Each run below is a few steps of one of 6 hidden systems, one row a step.
run 1, q_151 (11 x 20):
[[  3  32  42 -10  24 -56  -2 -33 -49 -46 -23  33  16  -4   9 -22 -84 -11
    3 -26]
 [ 12  23  17 -16  -8 -38   5 -43 -15  35  40 -48   3  23 -38 -28  73  22
   19 -63]
 [-13  11 -52  33 -11 -43  36  15  18  37   1  38  15 -22 -53 -38 -34 -65
    4  10]
 [-39  29  57  22 -17 -12  28 -18 -64  11  34  28 -27  41  -1  47 -43  19
  -24 -38]
 [-37  16 -25   6 -27   7   8   8 -23  42  -4  12  47   1   7 -61  94  25
  -35 -26]
 [-11  -7 -20  13  13 -23  -7  42   3 100 -10  44 -44 -23 -23  34 -44  12
   -9  46]
 [-40 -39  42  11 -42  61  52  28 -38 -16 -11  -6 -37  51  32  39  24  -3
  -30   4]
 [-25  -2  -6 -38  22 -12 -32  33 -22   8 -63  49  36 -34  60 -33  40  44
   -4  32]
 [ 34 -45 -11 -35   9  -4  -9  41  20  43   7 -26 -94   2  -5  56  13  28
   31  17]
 [-21 -59 -10  -1 -20  21  35  14  17 -88 -27  24  -6  -1  45   8  13 -66
   12  23]
 [ 14  35  13 -47  32 -56 -51  -3  -7 -53   6  25 -10 -10  53  23  -4  63
   20   3]]
run 2, q_11, 11 rows:
[[ 30  10 -46 -19  15 -85  -8   2 -41 -14 -15  53 -64 -25   4   2 -50  10
  -29 -26]
 [-34 -11  -8 -33 -47 -51  32  -5 -15  24  46  15  -7   6 -40  33  67   6
  -14 -56]
 [  2   4 -54  21 -52 -34   6  38   4  26  -3  42 -33 -36   5 -11 -37 -26
  -83  31]
 [-24  21  26 -53   8 -10  17   8 -28  33 -16  30 -55 -11 -48  86  19  29
  -32  -2]
 [-35 -30 -26 -22 -66  43  18  70  22  40  -5  28  21 -24  13  -7  42  -7
  -36  21]
 [ 18  -4  48 -19   6  20 -26   5  11  41 -45  19 -71 -49  22  63 -31  -9
  -21  54]
 [-53  15  33 -32 -14  52  34  46  25  -6  -6   5  10  13   6  40  80  -1
   39  45]
 [ 21  -9  -6 -13   3  50 -47  27  39 -11 -32  45  10 -68  78   2 -32 -11
   13  35]
 [  5  28  75 -15   2  40 -18 -31  29 -20  31 -22 -27   3  39  63  51   2
   55   2]
 [ -6  31 -40  40   0  49  -7   7  57 -66  12  19  54 -10  44 -25  20 -33
   16  39]
 [ 46  48  21 -20  40  29 -58 -44  20 -43  27  -3   0 -19  19  39 -39  38
   12 -26]]
run 3, q_961:
[[ -36  -54  -39   33   54   38  -16  -16  -19   -5  -61   43   31   -5
    12   23  -17   20  -47   31]
 [  -7  -31   47  -29    3    3  -17   32    4  -16   21  -63  -15   63
    25   40    0   67   11   44]
 [  -3  -87  -58  -27   26   15    8   -3   12  -55  -60  -13   34   -9
   -10  -24   40  -20   -4   17]
 [   6  -19   51  -21   31  -85  -41  -40   -5  -28   -2  -26    6   18
     2   32  -51   23   -3   38]
 [  23  -10   -9  -33  -29  -24   26   -2   21  -78   -1  -53   -3   16
    -4  -47   71  -33    7    1]
 [   6   20  -20   -9   31 -102  -38  -60   -1    2   -5   32   39  -41
   -32  -18  -10   -5  -20  -10]
 [  43   49   21  -19  -64  -32   12   -5   24  -29   71  -44  -51    9
   -13    1    3  -22  -14  -22]
 [ -16   47  -31   17   -4   -4   13  -42   -6   23  -16   48   34  -49
   -40  -32   51  -41  -45  -26]
 [  23   76   26  -17  -32  -25  -18   32    7   68   53    0  -37  -11
   -23   18  -51   36  -22   -2]
 [   4    5  -14   -3  -35   92   44    7   -1   28  -24   14  -31  -33
   -25   -3   43  -49  -20  -37]
 [ -36   37   49    7   15   10  -11   22  -18   82  -25   51   19  -26
     5   20  -62   21   -7   32]]
run 4, q_607:
[[ 17 -53  -5  52 -41 -18  12 -52 -36  -2  20 -14 -41  20  17 -18 -16 -39
  -50 -46]
 [-62  50  38  34  13 -33  19 -18 -26  59  -4   7  46  27 -42 -15  27   8
  -19  30]
 [  4 -12 -64 -16  -9 -17  47  80 -34  -3  14 -15 -58  56 -31  -9  -9  44
  -13 -12]
 [-32 -84  31 -12 -31  -1  24 -32 -38  42 -25  30 -10 -21  -8  33  -1 -40
  -23 -41]
 [-30  29  67  -4 -30 -43   7  42 -18  26 -20 -24  -9  28  35 -24  18  19
  -28  82]
 [-17 -17 -60 -39  17 -11  53  45 -16 -27 -31  35 -45   2 -22  12  69  -6
   27  -7]
 [-29 -54  57 -57 -59   1  -4  31   5   9  25  38  14 -24  45  47 -32  -8
   22 -25]
 [  5  33  21  11 -29 -39 -18 -17   0 -36 -15   9 -36 -14  74 -15  70 -15
  -44  50]
 [-38  48 -30 -43  14  13  16  33  41 -14  25  48  31 -20 -35  52  55  13
   46   3]
 [ 29 -21 -15 -33 -51  18 -29  28  17 -55  44  21 -20 -22  58  34 -58  14
  -40 -26]
 [ -6  41  32  15   9  17 -38 -85  15  -4 -23  15  13 -50  13  27  64 -13
  -55  17]]
run 5, q_601 (11 x 20):
[[-23 -74 -50   5  -7 -15  11   4  37 -43  53 -24  35  41   5  11  61  -4
   44  -4]
 [  2 -26 -28   7  47 -41 -20 -22  -2 -95  -1  12  19  24  15  29 -62  13
   -8  26]
 [  5 -14 -13 -36  21 -15 -19 -42 -13 -42  28 -50  13  42 -26  24  63  63
  -26 -41]
 [ 18 -26 -73  -3   3 -59 -28 -13  31 -27   4 -17  63 -10 -33 -55  -9  -3
  -45  13]
 [ 51  13  14 -31  30 -29 -22 -61  -3 -16  -4 -44 -30  -9 -66  31 -44   1
  -51 -11]
 [  1  35  12 -44 -31  13  14  -4 -12   4 -19 -36  61  -4 -55 -62  32   7
  -65 -15]
 [ 52  40  -7 -14  15 -47 -37  -5  -4  62 -40   7 -18 -63 -18 -51 -44  -2
  -23  12]
 [ 27  24  55 -26 -51  29  36 -12   4  47   5 -27 -41 -27 -48  -2   5 -57
   -5 -31]
 [-22  69  43   5 -19  22  18  28 -22  31 -46  47  31 -36  25 -57 -29 -27
   -3  21]
 [ 24  45  26   3  -9  12  -4  23 -14  79  12  26 -82 -27  30  13  14  10
   49 -29]
 [-43 -15   5  38 -54  50  48  29  18  23  16  43   9  -9  26  -4  15 -71
   36  -4]]
run 6, q_11:
[[  2 -18  31  -2 -62  18   4  17  21  66   1 -36 -33 -12 -19  19   5 -17
  -86  44]
 [-18  14   4 -22  32  29  29  42   5  17 -73  -2 -34  -5 -48  35   3  -9
  -22  87]
 [-18 -38  32 -90  -7  50   5  64   9  16 -42  14  30 -30   6  13   2  14
   38   4]
 [ 24 -27  65  -8 -30  39 -13   0  21  24 -34 -13 -38 -38  75 -15  23 -45
   37  32]
 [-21  56  42  18  36  -5   4  -3  37 -23 -16  21  -4 -12  26  18  25 -39
   83  65]
 [  2  42 -16 -17  11  40 -11  32  15 -60  22  56  23 -14  63  -4  -7  18
   71 -34]
 [ 24  18  16  36 -14  32 -49 -75  17 -16  46  14   5 -26  67   8  30 -10
    5 -54]
 [  0  81 -23  76   8   4 -15 -34  43 -23  70 -14  18  25  -7   8  12   5
  -15  28]
 [ 13  28 -68  10  46  60  -6 -10   1 -51  22   8  28  16 -40  21 -39  45
  -34 -34]
 [ 16 -33   6  -5 -19  48 -30 -44  -4  12  22 -56  49  15 -24 -17   2  37
  -64 -47]
 [ 34  -5 -11  41  16   5  -1 -16  16  25 -20 -86  -9  31 -51 -41 -14  -6
  -49  60]]
run 7, q_995:
[[-36 -22 -45   8  69  38 -18 -20 -12   9 -26  30  78   2 -20   4  21  54
    7 -27]
 [ 29 -24  -8  46 -16  34 -48  29  25  44  47 -45 -10  23  48  -8 -47  53
  -17  28]
 [ -4 -22 -25  68  45  46  25 -37   9 -10 -51 -28 -29  15 -32  13  25 -46
  -21  63]
 [-20 -18  34 -34  29   0   2  26 -25 -24 -32 -44  72  49 -20 -40 -34  45
   10  21]
 [ 61 -66 -12   2   6  -4 -32 -18 -24  -5 -22 -40 -71   5  58 -31  -4   7
    1 -16]
 [ -9 -35  37  19  -3 -43  23 -46  38  -4   4 -36  18   9 -39  -8   6 -85
   47  32]
 [ 14  57   3 -23  -2 -58  34  23 -50 -77 -12 -13 -19  36   1 -52 -23   9
   -9 -12]
 [ 15 -55 -24 -25  16 -52 -20 -57 -21  12  16  20  -5 -23  -7   1  31   4
   30 -93]
 [  2  30   3  30 -77 -56  11  14  31  31  83  -9  -6   6  -4 -18 -21 -34
  -12   0]
 [-13  63 -46   3  22 -21  44  -9 -43  -8 -23  43 -43   3 -61  20  29  -1
  -41 -15]
 [-33 -26   5 -52 -27   9  -5  27 -18  57  36  16  59   1 -24  13  -2  58
   -7 -65]]
run 8, q_607 (11 x 20):
[[-12   9   6 -19 -54  16  36 -21 -30 -73  11  19  37  -1  -4 -15  -9 -34
  -47 -69]
 [ -6  61   9 -23 -13 -57 -45 -11 -26  62  11  27  19 -28   5 -22  29  62
  -55 -18]
 [ 36  37 -31 -21 -30  -1  32  30  31  24  30 -33 -78  -5 -66  32  18 -17
  -20   9]
 [-15   9  21 -22 -22  51  33  14 -24 -10 -49  50  12 -38 -16   3 -68 -45
  -43  -9]
 [ 15  42  51 -35   7  17 -33  18 -48  43 -46  -8 -34  -9  43 -27  27  70
  -31   5]
 [ 22 -17 -36 -14   0  33   7  37  56  58 -18  -3 -44 -44 -19   6  49 -32
   39  35]
 [ -4  -6  48  -5   7  33  13  26   5 -33 -33  40 -16 -19  39  31 -89 -45
   46  34]
 [  6  13  28   5  17  52 -23 -20 -25 -32 -32  -3  10   4  89 -37  67  30
   23 -14]
 [  2 -11 -56  20  24  -4 -43  18  72  50  43  22  15 -30  16  16  29  12
   68  24]
 [ 18  -3   7  40   8  21   5 -21  26 -79  42  -3 -33  22  23  53 -66 -38
   22  14]
 [-26  18  -4  40  22  53 -21 -57 -13 -40   0  12  89   9  28 -25  34  25
  -31 -25]]
run 9, q_995:
[[  41    2  -31  -31    6   29   26   70  -16  -47  -13  -47  -52   46
     4  -28   -8   37    7    9]
 [  -1 -107   11  -13   21   -8  -12  -62   -4   -7  -39   12   20  -33
    -5   20  -29  -46    5  -24]
 [  11   52   72    1  -49  -51  -12    2   13  -19   28  -56   -6   28
    35  -35   17   -1  -11   43]
 [  25    2  -70  -29   39  -24   31    2   -6  -38  -42   21  -35  -24
   -40  -24   45  -28   44  -28]
 [  -9  -18   44  -31  -31  -36   -9  -14    1   -6   64   13   46    1
   -11   21  -80   -1   18  -54]
 [  23   60  -18   38  -38  -15   -5  -35  -13   -2   12   14  -56  -17
    44  -24   62  -14  -65   -9]
 [ -30   22  -35  -30   35  -30   16   10   29   47   20   18   45  -10
   -95   15   24    6   49   -6]
 [  17   18   -6   -3  -44   49    9   52  -32   -2   34   14  -34   15
    23   10  -77   36  -53  -42]
 [ -25  -18   19   30   19   20  -22  -68   -2   64  -43   29   -2  -43
    -5   29   65  -16  -39   17]
 [ -15   46   19  -23  -13   16   18   94   24   36   12  -33   15   32
   -14  -20   -4   41   36   54]
 [  14  -50  -25   -4   36   57   14    7  -39  -21  -60   44  -61  -16
    24   33  -37  -11    0  -18]]
run 10, q_601:
[[-25   3  -9 -31  -9 -98 -14  19  19  36  31  12  45  -7  -1 -33  48  18
   47   1]
 [ 39   2 -37  -2 -26 -42  17 -10   8 -62  16  22 -76 -20   3  24 -39 -59
  -19 -16]
 [-62  31  46 -21   7   3  14 -48 -23 -14  -8  38  57  -5 -33  43  45   8
  -21 -29]
 [ 15  54 -62  -6 -32 -40 -38  56  17  21  36  27 -11 -16  28 -21   3  55
  -55  19]
 [ 13 -37 -40  11  23  29   4 -52  31  22 -17  20 -40 -48 -50  59  19 -53
  -14  -8]
 [-44  23  50 -30 -35  39   3  43  17   4   9  -4  57   6 -13  34 -44  24
  -51  48]
 [ 45  26 -31 -10  36  48 -36  20  -6  14 -59   3 -53 -33  41 -17  40  41
  -21  23]
 [ -6 -64   8 -32 -12  19  -3  11  69  56  18 -21  31 -26 -41  18   9 -33
   71   6]
 [ 22  17  46  -8 -20  44   0  23   9 -79 -22  -2 -11   0  61  -6 -70 -25
  -10  38]
 [ -3  29  29 -18  51  26 -21 -29  -7  10 -12  -3  17  -4  18  -7  81  36
   80 -33]
 [ 23 -22 -45   5 -44 -22  -5  42  51 -10  72   7  28  -4  30 -41 -37 -21
   49 -22]]
run 11, q_151 (11 x 20):
[[ 38  24 -26 -19   4  55  -2   8 -14  22 -29 -36  31  -6 -21 -90  37  22
    0 -45]
 [ 11 -36  31  19  21 -15 -12 -16  18  80 -12   6  -6 -33 -17  -1 -72 -47
   62  14]
 [-10  35  59  38 -21  17  55  11 -40 -34  15 -36 -31  74  23 -33  -7 -15
   32  -1]
 [-17  19 -35   1  58 -11  -5  -8 -40  19 -35  55  47 -14   1 -58  23  24
   49 -50]
 [ 16 -49 -13  17 -24 -42  -4  28   3  72  66 -19 -44  27  -7   3 -32  14
   40 -26]
 [-34  -9 -17  89  -2  -4  45 -22 -34 -35 -18  28 -18  30  34 -22  20 -54
  -19  18]
 [-48  10 -11 -14  47 -44 -18  16 -35   8   9  28  41  38   1  22   5  94
    7   1]
 [ 31 -74 -78   4 -27   4   5  18  -8  42   8 -28 -47  11 -13 -20  25  18
  -55 -23]
 [-47 -60  27  30  10 -42  -4 -26   3 -11 -41  28   5  -6  22  40 -15 -40
  -25  78]
 [ -3  30  15 -51  12 -20  13  39 -38 -47 -13 -36 -24  54  -8  10  32  74
  -36  24]
 [ 17 -75 -53 -60  13  -4  -6 -11   7   8 -54  18   7 -59 -37  -4  33 -18
  -15 -24]]
run 12, q_961, 11 rows:
[[ -4 -21 -40 -50 -18   5  -4  46  69 -15  21 -36  72  -3 -42 -20  22   6
   10  36]
 [ 59 -11  -7  -9  49   2 -38 -60  -2 -23 -45 -23 -26 -32 -24  13 -51  -5
  -53   5]
 [-17  18  94 -28 -34   0  13 -28  19 -10  17 -60  47  22 -15 -14  43 -22
   18  12]
 [ 43  31 -53  -8  21 -37 -12  16  13  19 -50   1   6 -45 -28 -88 -12 -22
   -5  26]
 [ 33  16  60 -16  13 -20  -4 -61 -14  25  31 -18 -38  -7 -39  34 -29 -13
   46 -62]
 [-15  33  14  29 -64  15  44  19   1  -5   5  14  36 -10  14 -78  -3 -68
   -1  -7]
 [ 22  68 -18  41  49 -30 -26 -17 -34  79  -9  31 -54 -17   4 -18  -2  35
   17 -11]
 [-13 -15  -6  -9 -47  48  49  37  15  19  72   2  -4  21 -26  22 -14 -20
   55 -65]
 [-15   9 -21  72   6  36   3  -4 -44  22 -42  62  -1 -12  47 -29 -43 -11
  -55  10]
 [-23  10  27  10  15  23  -1  36 -12  57  37 -18 -35  54  13  41  38  71
   49   9]
 [-16 -80 -80  -5   3  55  28  53   8 -19 -21  31  23   0  -8  -2 -28 -14
    4 -10]]

Which system made each run below?
run 13 (2 x 20):
[[ 16  -9  37  25 -49 -26 -18 -43  20 -11  72   4 -42  -5  26  55 -53 -34
  -19 -22]
 [-33  70 -17  13 -13 -19  24 -24   8 -25  -8  16  26  -7 -22 -23  93 -23
  -44  18]]
  q_995
run 14 (2 x 20):
[[-14 -21  41 -92 -11  26 -13  46  -2 -47 -35  15  23 -14  28  39 -28  40
  -23  22]
 [ 30 -31  -2 -58  -2  -6 -48 -19  25 -20 -44  -6 -14 -54  42   1  75  10
  -24  20]]
  q_607
run 15, 2 rows:
[[ 41 -42 -39 -16 -36 -30  23 -13  17 -43  48 -22 -62   4 -14   8  14 -44
   20 -54]
 [-46  38   7  48 -10 -49  11 -59 -23 -21   1  56  41  -8   0   2   3 -35
  -52  -2]]
  q_961
run 16:
[[ 30 -25  51 -78  -4   5 -12   5 -10 -58 -29 -48  39   4   9 -34 -37  16
    2 -16]
 [ 49  25  30 -26   4 -40 -40 -45   4 -15 -17 -36  19 -28  27 -78  39  -7
   25 -13]]
  q_601
run 17, 2 rows:
[[ 12   4 -26 -20 -12  30  28  -5  24 -48  19   3 -29 -10   7   6  95 -31
   55 -43]
 [  7  43   8   8 -33 -19 -30 -30  53 -25  32  42  51 -59  21  -4 -47 -51
  -15   7]]
  q_11
run 18:
[[-11  -6  82   0 -29  22 -16 -24  20 -19  39 -36 -10  23  19  79 -27   9
  -35  32]
 [ 14  55 -22 -20   9  51  -3   1   9 -37 -50 -16  41 -22  -5 -57  57   6
  -48  21]]
  q_151
run 19:
[[ 15  33  47  -2  24 -60 -24 -23 -23  51 -17 -33  33   5 -37 -55 -57  17
   -2  14]
 [  6  -2  19  13   9   8  55 -28 -43  41 -22 -50 -24  36 -80 -32   6 -30
    7 -31]]
  q_151
run 20 (2 x 20):
[[ 27  30 -21  43  27 -11  -6 -50  53  42  36 -27  -2 -15 -53 -18  32 -44
   57  -2]
 [-17  33 -11  45  -9  15  45  15   2 -31  42  14  31  34 -32  -4 -88 -33
   19  -9]]
  q_151
run 21:
[[  20  -24  -29  -43    2 -111  -18  -19  -25    3   20   -4   -7   -1
    -8  -35   26   31    9  -57]
 [   6  -27  -15   11  -55  -77   24  -31    9  -16   45    4  -40   -8
   -20   17    0  -68  -27  -21]]
  q_961
run 22, 2 rows:
[[-24 -72   2 -29  -5   9 -16  -9  38 -74  19   6  19   7  24  86  -5   2
  -15  27]
 [ -5   6  -3 -19  11  -5 -26  -9  22 -87 -32 -11  23   4  41   9  36  20
  -55  74]]
  q_961
run 23, 2 rows:
[[ 16  -1  38 -37 -24 -53  21   0  -8  34  -3   4 -94 -20 -35  57 -15 -32
   -6   7]
 [-53  22  34 -36 -45  10  54  31 -23 -17 -45  40  21 -15  -1  -5  50 -36
  -36  19]]
  q_601
run 24 (2 x 20):
[[ 16  35  58 -59  23  55  -2  13   7 -42 -42  20  -8 -34  25  20 -23 -10
   63  -2]
 [ 45  10  -8 -11  -8  51 -49  13  34  -3 -10   9  13 -49  82 -53  21   6
   34 -10]]
  q_607
run 25:
[[-46  30  50 -13 -63   2   6   1  14 -41  35  -8  59  19  38   0  61   4
  -35  15]
 [ 34  23 -86 -16  24 -30 -44  21  33  26 -19  14 -20 -48 -11 -16  31  32
  -38  41]]
  q_961
run 26 (2 x 20):
[[  8 -59 -58 -41 -38 -12  12   7  -6   9 -13  -9  43 -22 -26 -65  35  -7
  -40 -52]
 [  0  -5  49  11   0 -82 -17 -29  -2  48 -12  17 -48 -27  -1  34 -48 -34
  -15  52]]
  q_151
run 27, 2 rows:
[[ 24   5  71 -22 -48  -8   4   6  14  -9 -19 -36 -55 -10  12  22 -48 -45
  -42  62]
 [-17  44   2 -34  30  33  24   7 -25 -33 -87  28  28 -21  -6 -38  57  -5
   -2  18]]
  q_607
run 28 (2 x 20):
[[ -5 -21 -36 -35  -7  30   5 -29  24  14 -14  57  29 -75 -34  15  24 -47
    7 -54]
 [ 27  62  70 -21 -31 -20 -39  21   6   8  22 -15 -19  -8  43   1 -67  28
  -19  36]]
  q_607
